0: ndarray[141 106 119 181 152 150  92 123 167 144 123  96 165 194 165 125 163 116 163 119]
1: ndarray[208  70 137 148  90 182 115 124 128 159 134 100 157 128 112 165  98 149 137 138]
2: ndarray[129 161  41 139  89 129 105 134 148  91  83 127 188 143 147  61 169  94 168  74]
3: ndarray[135  95  59 189 134 154 131 127 192 152 145 140 141 151 108 125 117 106 143 112]
4: ndarray[ 97 175 130 164 154 112 193 173  84 103  86 104 186 126 140 166 126 143 119 104]
5: ndarray[147 125 145 133 153  89 108 116 103  84 137 147 124 143 150 153 168 135 123 130]
6: ndarray[120 160 153 109 116 138 132 101 119 166 112 109 119  91 146 166 101 125 158 142]
7: ndarray[129 114  67 107 115 133 108 129 158 173 118 146  95 158 126 157  87 119 143  89]
8: ndarray[136 157 232 106  75 137 154 143  78 130 172 135 117 133 144 143 139 163 148 180]
9: ndarray[ 75 178 173 104 154 118 190 146  90 122 116 119 111 119 125  96 171 155  95 139]
10: ndarray[146 121 111 104 131 142 116 113 120  85 142 149 116  94 136  95 135  87 114 155]
11: ndarray[ 87 123  38 155 163  80 173 187  75  71 117 134 100 120  96 118 121 112 102 103]
12: ndarray[ 96 121 171 113 118  66 117 142 101 136 163 133  52 110 115  81  86 119 132 166]
13: ndarray[123  36  89 122 141  51  85 136 149  43 105 132  95  78  69 147 115 153 126 175]
14: ndarray[134 172 148  99 128 127 113 137 137  66 153 161  89 142 125 101 182 123 120 139]
15: ndarray[121 163  90 115 114 103 110 166 147  74  52 109 160 105 139 183 132 116 171 100]
16: ndarray[139 173  86 144  83 109  69 115 140 150  81 159 228 184 168 128 144 128 132  75]
17: ndarray[133 120  83 148 168 144 153 119 152 157 129 113 155 132 131 106 154 104 118 114]
18: ndarray[150 142 139 102 126 167 163 112 102 128 115 138 155 113 137 147 181  97  91 144]
19: ndarray[135 119 148 129  81 110  57  99 129 153 124 140 119 141 152  97 150 139 137 133]
20: ndarray[122 195  20 162 135 164  63 119 240 160  74 155 204 224 180 113 174  72 160  37]
21: ndarray[ 97 132 135 158 192 117 124 144 129 128 131 110  80 191 102 148 133 116  96 105]
22: ndarray[137 105 102  81  77 117  93 131 129 103 132 155 138  59 121 124 138 112 134 148]
23: ndarray[ 82 101 132 115 139 126 219 125 188 160 131 138  77 100 104 126 152 139 149 132]
24: ndarray[196 112 149 141  73 116  18  84 105 164 138 129 138 144 113 154 105 156 150 142]
25: ndarray[147  94 105 132 136 115 177 128 124  81 141 158 148 143 174  91 188 113  77 131]
26: ndarray[137  99 112 130 160 136 184 157 101 122 123 130 130 131 115 174  99 141  87 101]
27: ndarray[ 75 146 166 145 155 119 176 117 122 179 151 142  93 120 121 108 118 153 120 120]
28: ndarray[165  74 138 145 131 149 121 123 109 129 122 111 154 126 101 164  75 146 130 139]
29: ndarray[132 153 170 118 125  41  55 159 144  59  96 137 138 158 148 182 142 172 193 161]
30: ndarray[117 160 184 133 158  17  38 167 114  55 107 133 106 170 161 174 126 173 193 182]
31: ndarray[131 162 197 128 106 145 130 143 141 154 163 122 115 139 122 137 119 151 136 145]
32: ndarray[171 107 139 146 108 201 113 123 153 159 143  85 166 117 121 143  85 148 160 158]
33: ndarray[149 134 140  89  80 153  67 117  80 127 148 154  99 135 125 102 126 123  90 113]
34: ndarray[199 120 170  98  56 143  99  96 148 137 124 131 136 145 138 164 167 164 192 141]
35: ndarray[120 108 124  68  98 138 189 107  73 115 135 128 135  68 135  38 150  91  70 155]
36: ndarray[116  86  75 190 141 150 116  91 219 184 125 118 177 191 115 108 146 105 137  84]
37: ndarray[123 100 124 134 178 130 186 165  82 149 140 135 103 145 116 178  96 130 101 125]

ndarray[121 124 170 117 164  57 130 163  83  61 137 161 126 108 145 160 139 184 117 168] 5 29 30
ndarray[ 87 164 163 112 170 118 187 170  97 124 120 122  89 110 127 121 158 171  67 176] 9 27 37
ndarray[114 176  94 127 145 119 113 170 150  85  73  99 178 118 149 184 136 117 148  89] 15 4 5
ndarray[131 131 141  76  69 165  93 125  89 157 144 133 105 158 109 106 138 143  83 131] 33 19 31
ndarray[ 57 129 210  98 149  30 160 134  94 112 135 109  53 117 109  84 135 152 109 176] 12 9 27
ndarray[131 107 167 155 152 167 167 109 117 102 188 136 125 106 125 110 141 116 128 155] 10 31 18
ndarray[111 135 184 131 117 126 104 141  56 189 142  92  83 157 105 131 120 161 109 150] 31 27 12
ndarray[140 149 133  88 100 159 144 108 118 125 102 131 164  97 154 121 203 116 121 138] 18 10 22
ndarray[111 124 113 119 127 187 152 137 129 139 121  94 116 142  71 156 147 154  69 128] 26 18 37
ndarray[122  83 208  77 147  99 175 129  92 115 180 115  49  76  82 165  85 179 109 175] 12 37 8
ndarray[ 96 136 167  88 157  98 138 133  78 111 168 143  18  60  61 134  66 147 116 157] 12 27 37
ndarray[135  99  66 136 156 108 135 133 151 108  99  93 161 169 142 136 121  87 110  93] 17 3 0
ndarray[184 129  99 163 107 205  53 103 140 178  89 109 169 222 159 175 151 104 128  81] 0 16 36
ndarray[159  94 165  74 142 186 174  64 115 153 138 117 113 135 127 140 176 155 100 164] 18 31 6
ndarray[143 152 127 135  53 137  66  92 153 142 113 136 133 146 162 109 172 136 168 143] 19 34 24
ndarray[ 87 140 120 167 149  96 136 159 148 129 116 107  87 192  94 134 140 121 110  91] 21 17 27
ndarray[162 190  84 107  65 190 202 119  69 114 109 157 194  90 158 135 162  88 110  57] 18 2 4
ndarray[152 191 119 126  90 168 183 115  80 132 111 146 195 119 185 133 175 102 112  66] 18 4 17
ndarray[ 63 158 119 150 171 114 114 139 152 134 107  89  79 171 122 118 121 104 123  92] 21 27 17
ndarray[141 106  72 115 125 165 169  94 156 156  87 125 151 123 123 163 149 129 116  81] 17 7 26
ndarray[116  78 134  89 105  46 153 143 121  88 110 110  57  90 122  74 124 193 115 167] 12 13 22
ndarray[169 116 100  97 125 152 151  88  96 120  67 119 196  65 159 134 181 173 117 139] 18 22 17
ndarray[113 102 109 130 114  99  62 160  90 147 119 141 157 103 142 168  75 130 126 128] 28 22 6
ndarray[157 129 126 120 137  77  93 118 110  56 125 148 140 141 142 152 170 145 135 130] 5 14 29
ndarray[169 100 102 165 137 148 109 117 172 117 163 127 155 144 130 110 103  98 158 140] 3 0 17
ndarray[145  92 103 185 126 124  79 108 156 143  75  95 198 205 156 165 182 128 116 103] 0 16 36
ndarray[105 110 174  94 115  73 134 152  70 117 144 128  66 115  98 144  83 153 123 173] 12 8 37
ndarray[ 59 150 131 104 219  69 182 162 101 106 131 123 100  85 120 105 122 110 111 135] 9 27 11
ndarray[115 102 184  61 152  80 126 101 129 141 145 133  39 115 107 166 109 180 131 153] 12 27 31
ndarray[110 136 171  85 149 105 128 134  72 123 164 136  42  58  76 147  81 130 117 141] 12 27 6
ndarray[151 155 113 169 105 130 133 119 174 173  90  80 178 155 153 126 142 120 183 118] 0 17 32
ndarray[128 114 192 137 125 120 137 116 120 139 173 122  88 148 115 108 123 149 125 165] 31 27 12
ndarray[105 121 110 140 136 109  78 153 104 138 107 111 164 101 129 141  68 149 132 125] 28 6 26
ndarray[110 152 176 131  96 132 133 131 152 164 145 128  86 126 120 125 112 153 143 136] 31 27 6
ndarray[168 137 109 160 121 168  87 116 139 137 134 104 183 183 135 107 144 123 160 117] 0 17 32
ndarray[ 71 162 130 107 199  72 156 150  78  96 132 139 108  95 140 102 130  98 133 146] 9 11 12
ndarray[172  78  97 152 133 167  77  82 174 141 183 137 149 160 127 127  65 105 147  87] 3 7 32
ndarray[108 134 223  77 137  72 119 140  45 107 204 165  20  76  91 146  66 147 140 153] 12 8 31
ndarray[131 105 133 110 121 106 157 139  81  62 157 147  71 106 134  82 145  99  87 171] 10 14 35
ndarray[134 135 159 142 143 150 163 149  80 163 166 138  98 168 103 153  98 128  96 136] 37 26 31
ndarray[110 178 118 144 158 102 133 149 102 107 104 138 160 110 166 102 119 105 122 101] 4 17 5
ndarray[142 132 208  81  69  30  98 140  64  68 164 156  23  50 149 140 104 158 176 200] 12 8 30
ndarray[151 117 144  98 160 192  96  87 119 150 183 112  95 100 125  86  94  85 125 125] 10 33 6
ndarray[ 97 100 133 110 143 130 205 120 165 177 139 130 103  77 100 124 130 164 120 144] 23 27 17
ndarray[109 108  49 156 159 106 155 170 101  72 112 154 110 118 105 135 128 107 108  98] 11 26 37
ndarray[168 124 111 151 119 148  95 117 148 134 127 103 187 181 148 122 171 104 151 115] 0 17 16
ndarray[161  61  48 139  71 156 104 125 175  94  83 110 147 175 118 140 157 131 118 106] 3 0 7
ndarray[114 112 134 138 152 169 145 132 128 143 111 109 130 127  88 157 137 143  78 131] 26 37 28
ndarray[ 94 153 113 171 151 102 175 195 167  85 137 153  86 188 104 122 155 119 125  96] 21 11 14
ndarray[ 99  99 171 129 162  95  65 114 108 107 152 153 102 148 124 128 130 130 110 136] 5 19 21
ndarray[166 143 183  84 101 135 109 149  58  81 130 109 129 103 134 160  94 168 132 186] 8 31 28
ndarray[133 122 174 120 111 129 120 106 131 178 119 117 105 105 149 180  79 119 150 150] 6 31 28
ndarray[122 136 109 186 156 116 125 131 161 134 110 128 184 126 137 101 159 122 139 136] 17 0 3
